Some points, each followed by its number:
[-0.32  0.08 -1.21 -0.41 -1.01 -0.52 -0.26 -1.61  0.43 -0.06 -0.09  0.06
  0.17  0.12  0.21  0.01 -0.01  0.09 -0.05 -0.03  0.2  -0.08 -0.09 -0.02] 0
[ 0.31 -0.09  0.38  0.53 -0.34  0.52 -0.19 -0.12  0.01 -0.01 -0.31 -0.18
  0.   -0.01  0.14 -0.02 -0.07  0.11 -0.06  0.23  0.07  0.46  0.31  0.02] 1
[-0.08 -0.09  0.07  0.    0.    0.13 -0.1  -0.06  0.05  0.02 -0.58 -0.49
  0.47  0.24  0.3   0.18 -0.09 -0.22 -0.13  0.45  0.15  0.69  0.73 -0.08] 2
[-0.17 -0.17  0.14  0.56 -0.27 -0.01 -0.33 -0.3   0.24 -0.49 -0.28  0.76
  0.    1.22  0.02 -0.19 -0.14  0.78 -0.33 -0.09  0.05  0.35 -0.02  0.51] 3
[-1.09 -0.02 -0.37 -1.29  0.65 -1.81  0.16  0.12 -0.3  -0.04 -0.38 -0.85
  0.29 -0.01  0.49  0.3  -0.24 -1.37 -0.25  0.7   0.12  0.16 -0.01 -0.57] 4
[ 1.59  0.75  0.03 -1.99 -0.76  1.64  1.21 -0.62 -0.18 -0.1   0.15 -0.03
  0.07 -0.74 -1.27 -0.22  1.61 -0.98  1.64 -0.15 -0.11 -0.01 -1.3  -1.17] 5
[ 2.04  1.34  0.   -1.79 -0.61  0.06  1.69 -0.65 -0.26 -0.11  0.09 -0.34
  0.11 -0.01 -1.09 -0.23  1.47 -1.04  1.27 -0.11 -0.12 -0.01 -1.21 -0.02] 6
[-0.47 -1.73 -0.17  1.07 -0.23 -0.48 -1.88 -0.55  0.99  0.04  0.   -0.03
  0.19 -0.01  0.1  -0.21 -0.17  0.08 -0.2  -0.07  0.    0.04  0.13  1.66] 7
[-0.53 -2.1  -0.14  0.7  -0.18 -0.54 -2.04 -0.53  1.13 -0.18 -0.01  0.62
  0.13  0.42  0.1  -0.02 -0.18  0.99 -0.15 -0.05 -0.08 -0.01  0.09  1.52] 8
[ 0.02  2.68 -0.05 -1.53 -0.37  0.06  2.73 -0.66 -0.42 -0.1   0.01 -0.44
  0.1  -0.17 -1.01 -0.02  1.66 -1.52  0.89 -0.11 -0.06  0.05 -1.26 -2.15] 9
[ 0.02 -2.35 -0.23  1.09 -0.12  0.06 -2.33 -0.47  1.12 -0.14  0.    0.79
  0.19 -0.01  0.1  -0.2  -0.22  1.57 -0.24 -0.06 -0.06  0.03  0.2   2.14] 10
[-0.77 -2.49 -0.21  1.48 -0.11 -1.17 -2.46 -0.03  1.13 -0.18 -0.01  0.93
  0.12  0.5   0.12 -0.17 -0.24  2.02 -0.34 -0.05 -0.07  0.01  0.29  2.5 ] 11
[-0.67 -0.02 -0.19  1.49 -0.1  -0.89 -2.4  -0.49  1.14 -0.21  0.05  0.97
  0.    0.62  0.07 -0.26 -0.33  2.   -0.33 -0.02  0.01 -0.04 -0.01  2.53] 12
[ 2.81  2.54 -0.03 -2.33 -0.38  3.75  2.59 -0.6  -0.26 -0.11 -0.05 -0.52
 -0.03 -0.37 -1.35 -0.16  1.98 -2.13  1.61 -0.07 -0.05 -0.21 -1.27 -2.6 ] 13
[-2.79  1.98 -2.41 -1.61  0.45 -6.7   0.99  0.29 -0.81 -0.09  0.   -0.97
  0.1   0.21  0.37  0.22 -0.22 -2.78 -0.17  0.43  0.13  0.05  1.37 -2.08] 14
[ 2.45  1.84  0.01 -1.94 -0.49  2.81  2.08 -0.65 -0.34 -0.12  0.06 -0.03
  0.13 -0.48 -1.11 -0.02  1.66 -1.5   1.32 -0.11 -0.12  0.03 -1.33 -1.92] 15
[-2.12  1.02 -1.82 -1.59  0.69 -5.01  0.44  0.18 -0.63 -0.29 -0.1  -0.03
 -0.02  0.16  0.58  0.18 -0.26 -1.92 -0.31  0.01  0.26 -0.03  1.57 -1.45] 16
[ 0.52 -0.02  1.46  0.77  1.02  2.66  0.41  1.28 -0.48 -0.07  0.29  0.54
  0.06 -0.47  1.04 -0.1  -1.66  1.62 -1.34 -0.63 -0.21 -0.08 -0.01  0.18] 17
[ 0.02  0.15 -0.45 -1.02  0.59 -1.49  0.    0.1  -0.26  0.04 -0.37 -0.72
  0.31  0.27  0.05 -0.02 -0.15 -0.83 -0.22  0.01  0.2   0.24  1.04 -0.5 ] 18
[-0.56 -0.02 -0.18 -0.72  0.44 -0.81  0.03  0.1  -0.14  0.01 -0.63 -0.9
  0.32  0.35  0.47  0.29 -0.11 -1.   -0.29  0.62  0.23  0.51  1.28 -0.32] 19
Which three points above are nearest to each new point by angle, seen from the average point of the numbered points? Their numbers follow each, smallest number first.
[ 0.31 -0.14  0.21  0.48 -0.51  0.61 -0.06 -0.03  0.29  0.36 -1.4  -0.03
  0.    0.38  0.82 -0.02 -0.45 -1.24 -0.43  0.85  0.2   1.73  1.5   0.17] 1 2 19
[ 0.49 -0.07  0.12  0.85 -0.57  1.02 -0.13 -0.21  0.21  0.28 -1.91 -1.21
  0.68  0.62  1.05  0.19 -0.5  -1.52 -0.86  1.12  0.15  2.05  2.05  0.01] 1 2 19
[-0.87 -0.02 -1.15 -0.28  0.48 -0.98  0.29  0.08 -0.36 -0.14  0.03  0.22
  0.16  0.15  0.04 -0.02 -0.1   0.29 -0.07  0.01 -0.08  0.02 -0.11  0.12] 4 14 16
[-0.95  0.48 -1.83  0.02  1.82 -0.12  1.36  1.77 -2.48  4.24 -1.08 -3.57
  0.5  -2.06  0.91  3.97 -0.1   0.24 -0.06  0.01  5.64  1.23  1.86 -2.43] 2 18 19
[ 0.02 -0.01  0.11 -0.85  0.95  0.08  0.53  1.05 -0.76  0.3   0.17 -0.08
 -0.28 -0.19  0.13  0.01 -0.09  0.21 -0.08 -0.01  0.   -0.14 -0.01  0.04] 4 17 18
[ 0.91 -0.1   0.74  1.68 -0.82  1.01 -0.28 -0.26  0.62 -0.06  0.06 -0.25
  0.62  0.12  0.14  0.11 -0.12  0.19 -0.09  0.25  0.    0.46  0.33  0.08] 1 2 17
[-0.03 -0.03  0.1  -0.62  0.38  0.14  0.18  0.36 -0.25 -0.41 -0.14  0.37
  0.41  0.48  0.02 -0.15 -0.09  0.31 -0.11  0.01 -0.07  0.22 -0.01  0.13] 1 3 17
[-0.17 -0.05  0.03 -1.37  1.44  0.04  0.64  1.82 -1.33  0.54  0.28 -0.27
 -0.61 -0.36  0.21  0.14 -0.01  0.34 -0.13  0.01  0.02 -0.29 -0.01 -0.05] 4 17 18
[ 0.73 -0.12  0.85  1.2  -0.8   0.86  0.   -0.21  0.51 -0.11 -0.06  0.09
  0.27  0.15  0.07 -0.04 -0.1   0.23 -0.07  0.01 -0.01  0.12  0.02  0.08] 1 3 17
[ 0.66 -0.24  1.76  0.12 -1.06  0.06 -0.63 -0.6   1.07 -1.33  1.15  1.68
 -1.64  0.57 -0.21 -1.64 -0.16  0.37 -0.08 -1.67 -2.02 -1.25 -0.01  0.54] 3 10 12
[-0.01 -0.25 -0.04 -0.04 -0.09  0.19 -0.39 -0.03  0.42  0.18  0.06 -0.22
 -0.18  0.07  0.33  0.03 -0.2   0.25 -0.06 -0.15  0.01 -0.28  0.02 -0.33] 1 10 17
[ 0.07 -0.1   0.02 -0.57  0.36  0.17  0.07  0.48 -0.18 -0.52 -0.21  0.36
  0.49  0.79  0.05 -0.01 -0.07  0.37 -0.19 -0.12 -0.14  0.45  0.23  0.13] 2 3 17
[-0.5  -0.01  0.03 -1.31  2.71  0.19  1.12  3.02 -2.71  1.71  0.4  -0.84
 -0.98 -1.03  0.3   0.99 -0.27 -0.02 -0.24  0.49  0.15 -0.06  0.28 -0.07] 4 17 19
[-0.24  0.12 -0.03 -0.04  1.32  0.15  0.92  1.57 -1.15  0.8   0.26 -0.36
 -0.69 -0.38  0.04  0.24  0.1   0.36 -0.13  0.09  0.09 -0.18 -0.05 -0.04] 1 2 17
[-0.62 -0.08  0.1   1.4   0.62 -0.42 -0.18  0.24  0.1   0.56  0.06 -0.57
 -0.4  -0.01 -2.55 -0.18  2.6  -1.37  3.82 -0.28 -0.06 -2.19 -2.1   0.03] 5 6 9
[-0.02 -0.06  0.09 -1.31  0.88  0.13  0.43  1.   -0.71 -0.17  0.01  0.2
  0.2   0.21  0.05 -0.12 -0.13  0.26 -0.06 -0.05  0.    0.05 -0.07  0.1 ] 4 17 18
[-0.62 -0.16  0.08  1.01  0.63 -0.2  -0.38  0.28  0.11  0.04  0.72 -0.27
 -0.72 -0.83 -1.14 -0.09  1.08 -0.12  1.59  0.01 -0.16 -1.22 -0.96 -0.05] 5 7 11
[-0.11  0.01  0.01 -0.04  0.2   0.06  0.    0.16 -0.18  0.79  0.17 -0.65
 -0.69 -0.63  0.25  0.49 -0.1   0.18 -0.05  0.19  0.3  -0.2   0.1  -0.69] 1 2 17
[-0.02 -0.02  0.03 -1.    0.64  0.06  0.3   0.53 -0.36 -0.43  0.06 -0.03
  0.42  0.52  0.04 -0.16 -0.1   0.35 -0.17 -0.02 -0.11  0.18 -0.09  0.14] 2 3 17
[-0.27  0.09 -0.25 -0.11  0.84 -0.02  0.57  0.84 -0.81  1.34  0.06 -0.03
 -0.86 -0.86  0.05  0.76 -0.09  0.19 -0.07  0.01  0.49 -0.14  0.25 -0.43] 1 17 19
